In the data rows, the value 128 means zero.
Here are some points:
[ 73 172  95 153 164  96 127 122 116 133 180 137 142 138 113 136  89  90 152 137 136 165 132 137 132 108  77 161 118 153 110 108]
[122 140 145 137 131 137 183 148 126 123 155 142 123 102 133 136 156 105 123 139 106  97 167 138  75 124 127  94 131 134 112 101]
[161 128 141 109 111 132 190 147 139 174 128 169 116  64 151 155 134 126 150 152 107  52 221 139  78 174 156 103  91 170  29  93]
[113 117 127 112 136 118 127 104 134 156 131 132 127 113 117 114 107 125 148 134 119 110 145 119 116 129 128 145 113 137 111 114]
[ 58 156  91 161 172  61 101 129 103 139 160 135 159 156  98 120  64  84 158 135 146 208 120 135 142  96  78 193 120 152 118 109]
[108 134 145 141 132 124 165 149 129 120 140 141 133 108 127 130 134 101 132 136 111 121 171 140  87 124 130 113 129 140 114  96]
[ 81  90 121 168 155  76  86 121 135 133 107 105 146 152  86  47 103 105 160 113 132 222  57 122 124  88 123 190 176 110 207 123]
[108 146 115 151 136 105 154 141 131 135 151 158 133 100 129 138 121 110 142 144 125 122 156 144 110 131 137 108 132 155  87 111]
[162 125 148  95 114 132 175 132 146 180 118 165 116  78 150 148 125 132 152 147 106  54 228 124  86 164 149 132  72 159  33  86]
[ 92 100 146  99 139  97 101 105 158 162  84 154 146 119 116  97  90 123 144 124 116 133 148 115 116 118 140 167 139 122 130  98]
[136 165 135 141 140 147 202 157 119 130 191 141 108 106 144 143 187 108 115 143  95  74 155 138  81 112 107  74 132 122 121 120]
[124 156 119 119 149 142 130  83 125 151 166 122 109 161 111 105  91 119 118 111 137 112 117 103 125  94 101 153  84 116 131 128]
[120  70 158 137 110  85 138 158 153 143  75 140 157  86 121  97 121 109 167 128 115 165 174 142  79 143 166 160 149 150 106  76]
[110 113 143 124 136 101 105 111 150 153 106 135 134 129 112  79 105 124 137 118 119 145 130 112 110 101 132 168 128 115 141 103]
[141 114 123 110 128 113 155 125 135 181 114 165 121  92 143 135 128 118 154 148 107  80 172 135 118 145 157 123 120 143  72 121]
[134  90 171 134 112 150 178 152 149 104 110 114 111  80 125 125 173 116 145 124  93 101 169 140  59 144 171  70 152 136 124  93]
[ 72  95 114 163 159  64  90 128 120 132 110 112 156 145  91  78  84  96 168 120 139 226  86 128 127  97 117 197 159 135 169 110]
[ 87  96 122 162 128  52 116 142 128 137  98 155 159 120 102 105  87  96 155 130 139 194 140 149 116 115 155 158 161 165 109 105]
[ 93 103 120 158 143  50 111 140  94 136 104 150 164 169 103 102  60  78 129 122 148 205 113 126 129 104 147 178 142 139 139 125]
[106 158 119 127 156 145 152 114 122 137 172 119 120 119 121 140 100 122 148 134 127 107 153 121 110 142 101 133  85 151  96 110]
[105 108 141 126 137  96 101 110 153 151 103 131 135 134 105  73 105 120 143 116 121 159 121 114 110  96 133 178 135 112 153 104]
[125  99 138 144 132  97 127 133 134 148 110 127 137 122 119  80 125 114 149 120 126 156 126 123  99 116 136 165 137 124 144 108]
[ 69 126  71 173 177  20  70 135  76 152 127 120 168 170  87 123  24  77 184 127 168 252 112 132 169 108 100 228 109 179  94 117]
[120 191  78 179 159 129 166 144 113 145 210 138 119  81 157 153 170 102 162 155 118 101 131 151 124 128  86 104 134 149  82 117]
[122  74 151 119 117  87 122 139 160 165  73 146 153  82 128  95 132 119 167 130 104 149 165 135  94 132 159 170 156 133 107  76]
[124 117 118 117 135 106 138 111 131 172 118 154 127 100 128 121 120 121 146 144 112 101 145 131 128 131 150 125 137 130  99 125]
[140 102 129 140 136 107 155 145 104 132 121 121 118 126 125 119 140 101 144 129 118 134 126 130 106 118 158 108 152 126 129 126]
[101  94 122 125 138  84 107 107 140 163  97 143 147 109 119  96 112 112 151 132 116 143 116 127 128 118 147 147 174 118 144 115]
[112 115 116 168 155  80 129 146 102 145 128 130 148 157 110  88 103  95 138 122 143 179  91 131 122 104 126 163 147 127 164 133]
[158 145 144  98 126 154 177 118 128 164 152 139 114 100 142 152 108 134 139 128 121  54 209 113  92 157 123 132  51 149  50  94]
[113 114 108 153 155  79 122 146  90 140 133 113 144 132 119 125 100  91 154 130 132 169 133 123 125 119 126 147 135 145 112 114]
[128 109 128 133 125 103 149 135 139 160 117 154 135  87 130 121 121 117 159 140 118 121 167 136 102 142 150 132 133 154  84 102]
[113  71 122 150 132  71 106 131  94 124  83 122 153 152 108 102  66  86 146 121 146 200 119 121 126 131 172 162 149 145 130 117]
[138 125 138 142 137 122 172 147 119 144 139 135 127 116 130 117 133 112 132 129 122 118 152 130  90 130 133 127 121 138 121 116]
[182 131 149 119 111 117 172 132 127 160 121 153 130 120 148 114 150 129 105 126 126  88 174 111  94 119 150 138  97 116  96 110]
[100 109 147 146 128  96 143 149 125 118 112 140 147 122 114 119 108  96 137 128 121 158 161 132  94 123 145 138 136 146 120  97]
[ 90 173  86 146 173 137 131  84  97 133 204 109 107 148 102 134  82 126 135 136 142 114  97 114 147 123  91 122 100 141 125 155]
[103 132 146 138 124 121 159 148 140 121 136 147 140  91 125 134 122 109 141 135 110 118 185 142  81 140 134 113 121 152  89  84]
[142 158 136 111 134 159 185 128 133 152 164 144 107  87 138 161 115 131 141 141 115  53 202 127  84 167 122 103  66 162  51  98]
[129 120 143 154 112 151 177 159 141 111 137 128 125  60 140 136 175 123 148 135 103  96 176 148  73 151 151  69 146 147  98  89]
[147  92 160 102 107 109 152 142 158 172  87 160 138  70 145 117 131 127 162 133 105 102 207 135  83 150 159 150 115 145  66  75]
[139  65 145 138 115 111 138 132 116 114  78 125 122 134 121 100 115  94 148 118 131 160 118 123 108 134 196 128 169 131 141 123]
[111 109 134 147 136 108 141 148 121 120 123 113 136 106 117 131 121 107 162 127 116 151 158 136  97 135 139 123 132 155 104  95]
[154 157 143  96 122 162 162  99 130 153 162 141 111 122 144 138 116 134 112 128 118  60 185 104 108 131 114 134  52 130  72 106]
[116 122 134 128 141 124 132 114 133 146 135 118 128 126 117 108 106 123 150 118 125 135 137 114 106 124 118 154 106 131 128 107]
[145 101 158 106 112 114 152 136 156 166  96 149 137  79 141 119 129 127 157 133 107 104 197 128  83 147 151 154 106 143  73  79]
[ 89  88 130 159 138  45 106 142 103 130  85 149 166 166  99  95  55  82 135 123 150 215 124 125 126 110 157 180 148 145 138 118]
[106 129 115 117 151 119 120  92 121 155 147 130 121 121 105 115  96 124 141 135 127 114 123 118 130 127 123 136 122 129 123 132]
[152 124 157 104 113 124 151 124 143 156 115 148 129 107 143 115 128 132 127 128 116  93 184 111  96 126 141 147  97 126  87  96]
[105 183  94 131 171 156 150  90  99 142 210 117  98 139 108 148  82 129 138 138 139  83 124 111 134 138  90 117  73 149 100 145]
[ 84 116 100 183 169  50  98 141  93 144 130 125 163 182  97  73  74  87 140 121 152 225  67 131 140  87 118 191 157 124 183 141]
[101 151 124 103 155 140 111  69 126 156 191 134 111 140 100 114  83 132 117 137 129  91 121 122 136 114  84 134  90 130 123 135]
[107 188  84 160 181  80 152 147  76 166 210 140 139 151 129 137 118  84 124 147 127 139 119 135 133  81  66 138 119 127 118 135]
[141  88 149 144 123  85 136 149 136 153  93 140 146 109 127  76 141 115 145 124 118 159 131 132  88 122 156 161 150 123 139 102]
[156 106 152 129 117 109 155 140 137 161 106 140 133 100 137 105 137 123 139 127 119 118 169 125  82 136 149 149 120 133 102  96]
[126 109 143 142 134 110 152 142 132 142 122 135 138 111 125 111 118 112 146 127 122 138 156 128  86 135 134 145 122 142 116  98]
[100 105 126 121 141 104 108 107 136 149 118 124 137 118 105  97 104 120 153 127 122 147 124 121 117 119 127 156 139 127 135 109]
[103 105 106 151 140  83 113 119 124 148 119 131 145 108 118 101 116 109 157 135 130 165 104 134 134 119 145 139 177 129 135 126]
[106 101 116 153 146  76 116 143  99 130 117 115 151 132 109 118  88  93 160 125 135 184 140 128 125 126 137 155 133 149 109 110]
[115  93 148 148 120 122 145 150 134 109 107 114 135  92 115 124 128 110 158 123 114 142 166 139  82 144 159 107 138 153 106  88]
[108  93 131 121 132  91 111 114 146 159  96 141 146 103 117  93 115 118 158 130 113 144 138 125 112 125 143 159 159 129 131 102]
[147 135 153  88 113 162 160 113 139 152 143 150 113 110 138 137 130 139 121 142 102  56 188 114 109 138 124 127  68 149  69 111]
[129 117 150  92 118 138 152 117 146 157 114 171 115 108 135 130 130 125 131 154  98  67 178 126 120 135 149 124 100 152  82 123]
[105  51 155 155 108  77 111 154 124 105  60 119 156 119  85 103  72 110 160 113 141 199 160 138  93 146 194 141 143 173 108  95]
[ 95 106 137  99 141  99 111 102 147 166  91 164 144 119 121 106  90 115 136 134 116 117 149 118 126 121 142 151 143 126 124 110]
[ 72 121 118 157 154  59 108 137 108 134 122 140 160 151  98 112  64  86 154 127 141 209 132 135 125 104 116 185 132 155 123 104]
[ 78 113 131 108 155 100  86  82 146 160 116 139 144 138 101  86  75 122 139 118 131 141 121 114 125 108 116 170 137 117 148 112]
[108  88 121 144 132  75 121 137 140 153  97 141 146  96 118  97 115 107 167 137 125 163 135 139 112 125 155 152 170 143 119 107]
[ 88 177 100 115 178 165 127  59  98 129 214  96  95 166  86 133  55 136 128 121 142  93 105  96 143 123  73 131  59 136 127 155]
[ 71 122 104 166 169  83  98 117 115 132 144 105 147 156  92  90  78  98 164 120 142 206  84 123 130  99  95 187 143 136 163 119]
[160 162 149 110 129 181 210 135 127 147 172 136 104  86 147 164 132 131 128 135 111  34 217 121  67 169 115  93  56 151  53  95]
[ 73 127  93 154 170  97 104 101 115 127 157 112 138 145  95 102  86 110 157 129 141 179  83 117 141 109 101 162 145 134 153 130]
[118 143 116 114 147 127 137  91 113 162 159 136 112 121 116 131 101 131 133 146 124  84 134 124 137 134 128 114 102 137 102 146]
40 more points follow, each with its number after it:
[ 78  84 129 141 145  85  82 108 149 138  97 109 150 124  94  63 104 115 164 116 119 202  91 122 121 101 127 184 172 116 176 102] 0
[121 167 119 150 161 140 172 154 122 134 188 111 116  79 147 151 183 111 163 141  99  92 164 139  94 125  88  90 128 142  92  93] 1
[116  63 159 139 112  78 131 160 150 145  69 143 159  87 122  94 119 109 165 127 115 178 166 143  78 135 166 165 154 148 106  77] 2
[ 94 124 134 107 147 119 101  87 147 154 132 131 131 138 103  93  84 126 141 117 125 131 130 112 123 107 110 167 112 120 134 107] 3
[129 137 138 127 138 141 170 134 128 144 149 131 126 104 128 135 120 120 142 130 122  98 172 126  86 143 117 128  96 148  96  97] 4
[101 160  89 158 179  86 130 146  88 151 177 115 140 121 126 143 118  91 167 141 125 155 142 132 128 113  77 151 118 148  95 108] 5
[126 143 110 129 143 125 150 114 118 155 158 139 115 108 125 138 109 124 146 147 127  91 149 128 121 144 129 119 111 149  86 126] 6
[128 180 102 147 183 109 174 161  87 160 212 118 116 107 142 149 180 105 147 151 103 100 141 136 110  97  75  97 123 129 101 121] 7
[105  98 155  98 125 105 115 115 158 162  79 161 143 112 128 103 106 126 145 131 110 122 166 115 109 125 149 159 134 130 114  97] 8
[140  93 165 123 109 115 165 156 152 147  95 143 141  77 136 125 132 121 154 129 111 117 200 136  66 157 160 135 119 151  80  76] 9
[127 125 121 111 139 119 141 105 128 167 134 144 120 106 123 127 113 126 146 143 116  92 148 122 124 138 142 126 115 139  92 123] 10
[127 129 163 135 115 150 189 153 145 114 142 146 124  88 136 137 159 111 122 136  99  84 185 140  66 136 141  82 130 136 103  94] 11
[ 91 110 121 151 152  96 114 123 126 135 129 115 147 126 102  99  97 106 162 122 131 179 117 129 114 117 115 171 136 140 138 105] 12
[123 117 134 111 135 118 137 110 136 163 126 142 125 108 121 121 109 126 151 134 115 100 161 122 111 138 136 142 109 143  93 109] 13
[100 135 112 143 159 122 121 100 117 139 154 106 121 163 100  89  93 113 137 113 136 156  88 110 123 100 105 159 118 121 167 131] 14
[121 151 129 146 142 153 180 154 134 121 173 114 114  68 144 148 188 117 154 142  91  82 176 144  77 136 110  77 134 136  96  88] 15
[118  75 161 146 110 123 143 150 139 100  90 110 137  93 112 117 125 115 156 117 112 146 171 139  75 148 179 104 144 156 111  87] 16
[102 117 114 163 158  95 112 118 121 136 136 114 129 163  98  63 107 106 139 113 133 179  68 116 121  91 117 164 146 113 192 140] 17
[139 135 122 108 135 129 152 111 126 172 146 148 108 104 130 141 109 130 145 148 112  74 166 127 120 145 137 121  95 149  73 124] 18
[138 100 136 159 130  88 133 145 129 147 103 136 137 134 119  70 136 113 137 122 125 162 109 128  98 113 148 162 153 114 162 121] 19
[171 115 159 135 117 141 205 160 121 140 128 146 118 104 146 126 164 122 117 129 113  79 167 134  69 145 162  97 126 131 113 116] 20
[155 171 110 113 141 151 165  87 108 154 179 132 102 165 128 128 103 124 101 111 141  71 138 100 120 108 108 131  62 117 107 133] 21
[ 97 111 127 148 151  83  90 107 144 146 106 124 130 156  91  49 103 116 141 111 127 188  82 117 120  80 129 179 151 105 185 123] 22
[106 162 111 120 164 154 136  82 112 137 182 102 107 158 101 119  74 128 135 112 139 107 121  99 124 120  88 145  68 131 126 131] 23
[ 93 200  84 144 191 151 151 102  95 137 227 106 107 158 111 143  90 108 134 127 142 112 110 111 129 110  53 137  78 137 132 137] 24
[116 111 129 147 143 110 145 149 112 128 128 116 131 112 118 128 124 103 157 129 116 148 152 130 100 126 137 121 135 148 111 101] 25
[ 71  97 131 154 135  51 107 140 125 129  91 142 167 135  93 103  64  93 157 124 141 217 146 138 116 113 143 180 141 160 113  96] 26
[ 92 131 108 153 166  96  91  93 135 143 135 112 113 184  77  47  88 108 137 106 132 182  52 113 135  66 109 171 141 105 207 143] 27
[106  66 170 142  95  75 140 161 152 123  60 160 161  92 107 107 101 110 151 125 120 171 187 149  74 139 191 132 154 165  95  77] 28
[140 147 152 138 127 156 205 155 133 120 164 140 111  93 141 137 186 111 116 139  93  71 173 138  67 124 129  66 133 128 118 110] 29
[122  56 156 123 110  70 114 147 169 165  52 147 160  72 134  81 142 118 179 130 101 164 166 137  87 132 167 176 173 131 117  68] 30
[ 63 125 100 162 166  41  92 132  99 143 129 138 168 169  95 104  50  79 156 129 152 230 115 135 140  96 106 205 132 153 130 115] 31
[ 79 208  77 154 176 126 142 116 106 134 223 141 120 130 126 152 109  98 147 150 131 121 128 134 138 114  59 136 107 149  98 126] 32
[125 160 119 103 149 160 154  89 115 153 180 126 103 125 116 147  85 137 135 133 128  66 163 112 116 145 102 127  56 151  82 128] 33
[107 113 129 118 141 117 116 104 140 149 129 122 131 119 110 104  98 124 155 125 121 134 139 117 111 123 120 158 120 129 124 103] 34
[ 90 162 121 143 147 119 151 131 127 126 167 138 134 113 122 141 113 102 142 139 121 134 162 137 106 122 100 132 111 152  98  97] 35
[ 83 122 119 131 157 118 102  92 130 137 142 103 130 145  95  92  83 123 152 117 130 161 100 108 124 109 105 163 129 121 158 120] 36
[148 139 128  98 130 139 171 116 130 176 146 158 103  96 135 149 118 129 147 147 113  50 193 126 108 156 140 121  72 161  48 118] 37
[129 108 113 146 148  92 134 143  89 136 126 122 134 138 125 120 116  95 139 130 132 153 120 120 123 115 147 129 145 129 127 130] 38
[144 138 133 138 137 138 180 140 113 147 156 134 119 121 132 128 133 114 127 131 123  95 153 122  87 134 122 118 105 139 115 120] 39
Which two of these numbered points are nearest to each point below, ignoring the 3 directions in which the first points spread most? Their numbers follow each, nearest first.
[115 173 105 151 165 133 166 151 112 140 194 112 118  85 143 156 173 107 162 147 101 103 161 139 102 121  76 106 123 140  90  98] > 1 30
[ 79 199  69 164 177 109 132 107 102 139 218 141 121 139 119 143 102  96 143 147 143 141 108 135 157 107  70 139 118 148 110 140] > 32 13
[107 175 113 144 145 133 168 131 127 134 185 151 121 100 135 149 130 108 136 148 122  92 165 139 110 135 109 100 111 153  81 112] > 32 8
[ 88 144 115 129 161 140 117  83 122 133 166 101 118 159  95 110  75 121 141 111 135 137 105 104 126 112  93 157  95 124 148 124] > 23 36
[127 187  92 151 192  98 169 161  77 165 221 116 123 110 139 155 172 105 147 154 106 101 141 129 118  93  62 103 118 127  92 126] > 7 5
[173 169 131 104 124 164 210 131 122 173 171 168  90  72 151 181 126 134 141 157 111   5 230 136  88 182 141  80  47 174   4 112] > 37 18
[120  72 158 145 108 121 140 151 139 100  83 110 138  93 109 116 119 117 155 117 117 147 168 139  75 151 183 108 144 160 109  86] > 16 23
[113  90 149 145 101  84 150 159 143 132  89 165 150  87 119 117 116 104 145 138 117 142 180 151  81 141 182 116 152 165  84  90] > 28 26
[ 93 133 105 156 168  97 126 124 108 138 155 115 137 153 106 101  94 102 146 125 143 171  99 125 122 107 100 162 126 133 152 127] > 24 39
[ 91 112 136 102 146 103 102  94 147 165 105 154 146 125 114 100  84 122 134 128 124 121 141 114 125 117 128 159 135 124 131 108] > 8 3
[121  69 164 142 111 130 149 152 140 103  84 114 130  95 112 118 127 114 150 116 114 144 167 137  72 151 183 101 150 148 116  90] > 16 23
[ 85 121 133 115 150 111  92  85 154 150 123 124 134 140 101  81  81 124 143 112 124 153 119 113 119  97 112 173 126 114 151 107] > 3 36
[132 151 138  94 132 163 144  91 134 151 173 138 107 125 126 133 112 138 118 138 114  63 166 117 119 125 102 130  63 140  84 120] > 25 3
[123  98 123 116 127  92 133 126 143 178  90 159 135  91 141 116 129 113 156 143 108 112 152 133 122 134 165 137 156 130  96 113] > 10 18
[153 114 165 110 108 140 187 151 151 153 114 152 127  66 147 145 137 125 149 135 106  72 228 135  56 172 155 112  91 159  47  72] > 9 2
[ 92 115 123 145 152  85  88  98 145 149 112 119 125 160  86  50  94 112 148 110 129 185  72 114 123  77 121 182 150 108 192 128] > 22 27
[117 108 158 141 123 112 167 152 127 120 118 148 136 119 124 118 133 102 122 132 115 130 157 138  85 123 154 109 143 137 128 110] > 11 29
[120 118 130 146 141  89 110 118 139 145 114 130 127 157  99  57 115 116 132 114 126 167  93 117 118  85 132 171 144 110 176 129] > 22 17
[110 123 110 165 156 102 123 122 114 139 143 115 126 170 101  73 106 110 134 113 136 169  75 121 123  92 117 158 142 115 183 143] > 17 19
[107  92 155 145 116  93 147 151 125 116  92 144 146 123 113 109 105  95 128 126 125 158 158 135  91 122 167 135 144 144 128 104] > 11 33
[133 101 126 143 139 104 147 145  98 131 123 123 126 130 125 117 126  96 145 129 124 144 126 126 111 121 155 119 148 133 126 123] > 38 39
[126 142 131 142 148 141 176 153 126 128 166 109 115  79 139 148 180 115 157 137  96  93 165 141  85 127 112  86 132 137  98  95] > 15 1
[155 143 136  95 126 147 174 116 130 176 146 157 107  96 135 151 112 133 146 147 110  47 206 121 103 161 131 123  63 161  41 108] > 37 18
[130  95 123 146 137  96 137 142 101 129 112 122 130 132 120 113 115  93 144 126 129 156 122 123 115 126 163 127 149 133 130 119] > 38 39
[125 127 117 117 137 115 142 109 125 167 131 143 121 106 125 130 114 121 144 145 116  96 145 127 130 137 144 123 121 135  94 133] > 10 6
Now 40 new points, numbered from 0 again:
[136  83 152 124 105  97 150 152 154 159  85 155 148  70 134 116 133 117 166 136 109 125 191 142  76 154 167 141 137 156  72  76] 0
[ 84 155 100 158 169  77 127 140  98 143 165 138 148 150 112 123  89  84 140 137 137 173 125 132 130 100  87 166 122 142 123 120] 1
[131 127 134 105 131 132 147 110 134 159 137 140 117 107 124 129 104 130 146 134 115  86 176 117 108 142 126 140  87 146  77 106] 2
[143 125 151 128 127 132 177 145 133 145 135 139 128  92 137 128 134 120 141 131 116  96 181 126  75 149 135 124 104 144  93  94] 3
[102 102 109 147 138  82 118 122 127 149 117 136 143 110 117 100 113 112 161 136 129 161 110 133 126 123 142 146 169 132 131 120] 4
[ 95 122 129 149 141  84 135 143 111 127 125 143 151 136 110 116  96  89 133 131 129 170 139 131 106 111 129 151 134 145 124 111] 5
[114 169 111 113 156 156 129  68 122 145 189 114 103 167 108 114  80 123 120 111 138  98 113 100 133  98  83 148  70 118 124 130] 6
[115  96 119 149 144  83 117 141  99 128 111 120 148 137 110 114  92  93 152 125 133 175 131 126 119 125 149 149 139 149 121 113] 7
[137  96 143 104 118 103 146 133 151 174  91 160 135  81 141 115 129 121 163 143 107 101 186 132  96 146 158 150 128 141  77  92] 8
[115 160 121 134 154 143 162 120 118 139 177 119 119 125 122 138 107 117 142 127 130 106 149 120 103 130  96 131  88 142 104 113] 9
[ 83 177 104 149 159 117 142 132 121 133 184 135 135 121 121 146 111  97 145 141 122 137 155 138 117 118  78 142 108 149 100 103] 10
[145 128 157  88 110 156 164 120 144 151 135 162 111 103 144 139 131 140 125 148 100  56 198 121 108 141 135 125  73 154  61 111] 11
[131 186 112 146 164 127 190 156  98 149 213 143 114 127 143 144 175 101 119 144 107  87 140 141 106  94  79  92 124 120 118 135] 12
[137 128 145  99 116 150 161 122 133 154 141 167 100 109 129 134 143 131 126 164  95  55 166 134 125 134 136 111  95 161  81 142] 13
[ 94 197 108 140 159 149 164 127 124 126 207 137 118 108 134 157 133 105 140 146 116  93 165 138 112 127  72 119  99 147  88 104] 14
[ 81 161  88 166 154  86 127 123 113 138 167 153 138 129 114 126  97  99 146 147 141 160 120 140 141 111 105 144 138 155 106 129] 15
[142 182 111 120 146 158 183 114 104 164 196 144  90 105 133 171 108 134 136 152 123  39 177 126 117 158 121  84  59 161  42 142] 16
[126  74 131 144 125  94 123 133 102 123  87 124 136 139 115 103  96  89 146 122 138 175 119 120 115 129 180 143 154 135 135 121] 17
[116 182  72 180 165 104 148 142 106 152 199 137 124  98 144 144 148  97 172 151 132 131 121 147 137 120  89 127 132 155  83 123] 18
[120 127 134 103 130 128 141 111 134 162 126 168 115 119 126 128 123 123 126 158 105  78 150 133 133 127 140 121 117 144  99 136] 19
[103  75 128 167 124  68 116 153 114 125  86 128 152 120  91 113  72 106 164 121 145 196 140 140 111 139 173 150 140 179 100 107] 20
[ 90 147  83 165 172  70 108 142  90 152 162 119 148 130 112 136  87  89 178 135 139 185 128 135 143 114  86 179 114 165  89 108] 21
[124 137  86 154 170  62 118 147  58 158 158 121 156 151 128 124  97  89 139 136 136 164 114 115 146 101 110 147 130 128 116 134] 22
[101  80 127 161 128  73 112 148 115 120  91 118 153 123  93 112  73 102 165 117 140 200 147 138 110 137 164 155 132 173 103  98] 23
[104  99 123 123 141  98 112 109 138 156 109 139 139 108 115  99 111 117 151 133 118 136 125 122 123 125 142 149 153 128 131 115] 24
[113  97 142 141 129  99 133 145 139 142 105 131 145 102 118 105 113 112 156 129 120 157 159 134  89 135 141 156 133 145 114  87] 25
[101  65 133 154 128  71 101 141 109 119  74 113 158 138  95 110  61  95 162 115 142 210 143 130 114 134 169 165 136 161 112 101] 26
[114 151 110 155 164 119 155 132 103 143 174 121 126 144 115 116 106 105 134 124 140 132 112 123 113 113  99 141 112 131 139 130] 27
[118  81 140 164 133  64 110 150 135 143  86 129 151 131 112  47 136 107 147 123 123 198  86 135 106  98 156 176 187 113 191 120] 28
[147 156 119 103 141 144 169 107 111 172 169 147  92 109 126 158 111 132 138 151 117  42 172 128 127 147 132 103  65 158  49 142] 29
[114 189 102 123 166 167 164  91 101 142 213 123  97 130 114 160  86 131 137 140 135  69 150 111 122 150  86 110  60 151  82 134] 30
[119 167 111 157 151 149 170 152 128 128 188 123 117  71 151 152 180 110 159 145 104  88 164 146  92 134  99  90 130 145  88  94] 31
[129 111 124 111 133 108 139 116 137 171 114 155 130  98 133 124 117 120 151 144 115 104 156 127 115 135 149 135 131 137  94 118] 32
[ 78 160 108 151 162  98 132 134 115 135 166 139 143 131 117 132  95  92 151 138 131 160 143 135 119 113  87 158 116 149 110 100] 33
[ 63 102 102 173 146  26  88 134 116 138 102 155 168 145  89  96  65  88 166 134 153 238 108 147 144  97 137 195 168 163 121 119] 34
[ 71 107 112 158 158  79  96 124 122 130 124 114 152 144  93  87  84 100 166 122 138 211  98 129 124 105 110 189 149 137 155 111] 35
[ 99 171  90 157 178  91 136 147  91 152 188 112 137 118 130 150 124  94 169 142 121 148 140 133 132 108  69 150 115 147  91 106] 36
[120  68 153 123 113  83 120 139 167 160  66 147 157  85 131  85 131 116 172 130 107 156 162 133  92 128 158 170 163 128 113  75] 37
[124 111 140 132 134 109 135 127 138 149 117 126 133 116 122  95 115 121 144 122 119 139 143 119  97 124 132 159 122 126 126 103] 38
[110  94 158  96 122 106 120 117 157 156  66 163 148 106 132 108 108 127 140 132 105 117 176 115 109 129 158 159 132 135 108  96] 39
Which two of these numbered points are nearest to each point below, ignoring the 3 directions in which the first points spread most? Their numbers follow each, nearest first.
[135 149 108 147 167  96 155 156  79 153 172 118 123 123 131 135 154 108 142 141 116 121 128 125 118  97 112 102 135 124 113 131] > 12 22
[ 96 142 133 142 139 117 152 143 129 123 149 138 138 108 124 135 120 104 139 135 115 134 169 139  96 125 111 128 121 147 100  94] > 10 14
[135 168 105 118 150 152 146  78 116 150 185 119 101 174 116 115  92 118 109 108 144  91 115  98 129  95  92 138  69 114 125 137] > 6 27
[100 175 101 153 169  93 149 142  97 146 191 140 138 149 127 131 116  86 128 142 126 141 130 133 122  96  81 142 121 134 119 123] > 1 5
[107 112 117 119 147 105 118  99 129 156 129 138 132 119 114 107 104 118 143 135 122 120 122 120 127 125 135 137 143 124 129 126] > 24 4
[111  82 125 173 116  72 125 158 117 123  95 136 148 110  99 111  94 112 158 125 144 182 140 148 106 139 182 127 150 174  97 115] > 20 16
[101 114 135  97 142 111 115 101 142 166 113 162 138 126 118 111  95 122 130 137 120 103 145 116 126 126 137 146 128 132 122 121] > 39 24
[127 119 135 107 130 125 142 111 138 162 128 139 125 102 126 123 107 127 151 134 119  97 171 120 105 143 130 143  99 143  84 103] > 2 0
[103 122 131 102 138 106 120 101 135 169 111 168 137 120 124 123 100 117 124 139 120  96 141 126 137 127 139 133 136 127 114 128] > 19 32
[133 158 132 122 143 160 175 125 125 143 168 126 115 104 133 151 113 125 142 131 118  75 185 119  87 153 104 117  71 150  77 101] > 9 25
[102 132 122 150 153 110 136 128 118 137 147 122 136 134 115 109 101 105 148 125 131 152 129 126 110 121 107 153 120 141 131 112] > 9 3
[104 140  72 161 180  41  99 143  52 162 159 125 169 161 121 125  66  78 142 136 149 194 111 112 160 101 101 178 124 138 108 131] > 22 21
[127 100 141 127 122 106 151 143 145 156 103 149 139  83 129 122 122 118 164 140 111 121 184 140  84 148 152 138 126 153  78  84] > 0 2
[112  90 129 170 141  70 110 144 128 143 102 120 147 147 104  51 123 106 144 119 127 198  73 131 113  92 141 175 177 109 195 128] > 28 27
[131 129 149  94 124 149 143 106 143 153 137 155 116 112 133 129 119 134 125 144 109  72 175 119 113 131 126 131  88 146  85 115] > 11 39
[ 68 151 103 158 165  80 116 129 112 136 154 131 153 143 107 123  80  87 153 130 137 186 135 133 129 105  88 175 120 153 111 107] > 33 10
[102 134 120 128 154 111 105  91 139 148 140 120 118 162  95  75  89 119 132 111 132 154  94 108 125  87 109 167 117 111 162 126] > 6 38
[140 134 131 121 128 127 171 132 135 159 143 154 117  83 136 147 122 121 150 145 116  76 189 134  94 160 145 114 101 162  59 105] > 0 2
[ 95 121  95 151 150  90 115 110 112 144 140 125 137 123 110 106 106 114 151 136 134 159  93 129 142 118 132 136 164 127 140 134] > 4 24
[112 206  53 185 175 110 151 141  98 159 224 137 116 100 152 152 150  95 171 155 134 128 113 152 153 116  68 131 130 152  80 130] > 18 8
[102 100 136 156 145  72  89 117 146 144  96 127 132 153  86  35 116 112 142 115 121 196  74 122 119  80 140 180 169 105 199 129] > 28 12
[121 210  68 178 165 133 171 144 109 150 226 136 109  77 166 156 182 102 160 155 121  90 127 152 133 124  76  98 135 145  78 124] > 18 31
[ 64 144  77 179 164  44  95 119 105 141 148 147 152 147 101 112  80  88 159 139 156 213  85 143 163  91 110 174 164 151 126 142] > 15 34
[117 105 140 130 132 109 127 120 141 152 117 125 137 115 118  95 114 121 152 120 120 144 136 121 101 122 129 162 122 127 128  99] > 38 35
[160 153 145  90 126 160 182 114 129 166 157 143 107  97 143 159 105 139 138 133 115  43 216 112  92 162 120 125  41 155  41  95] > 2 23
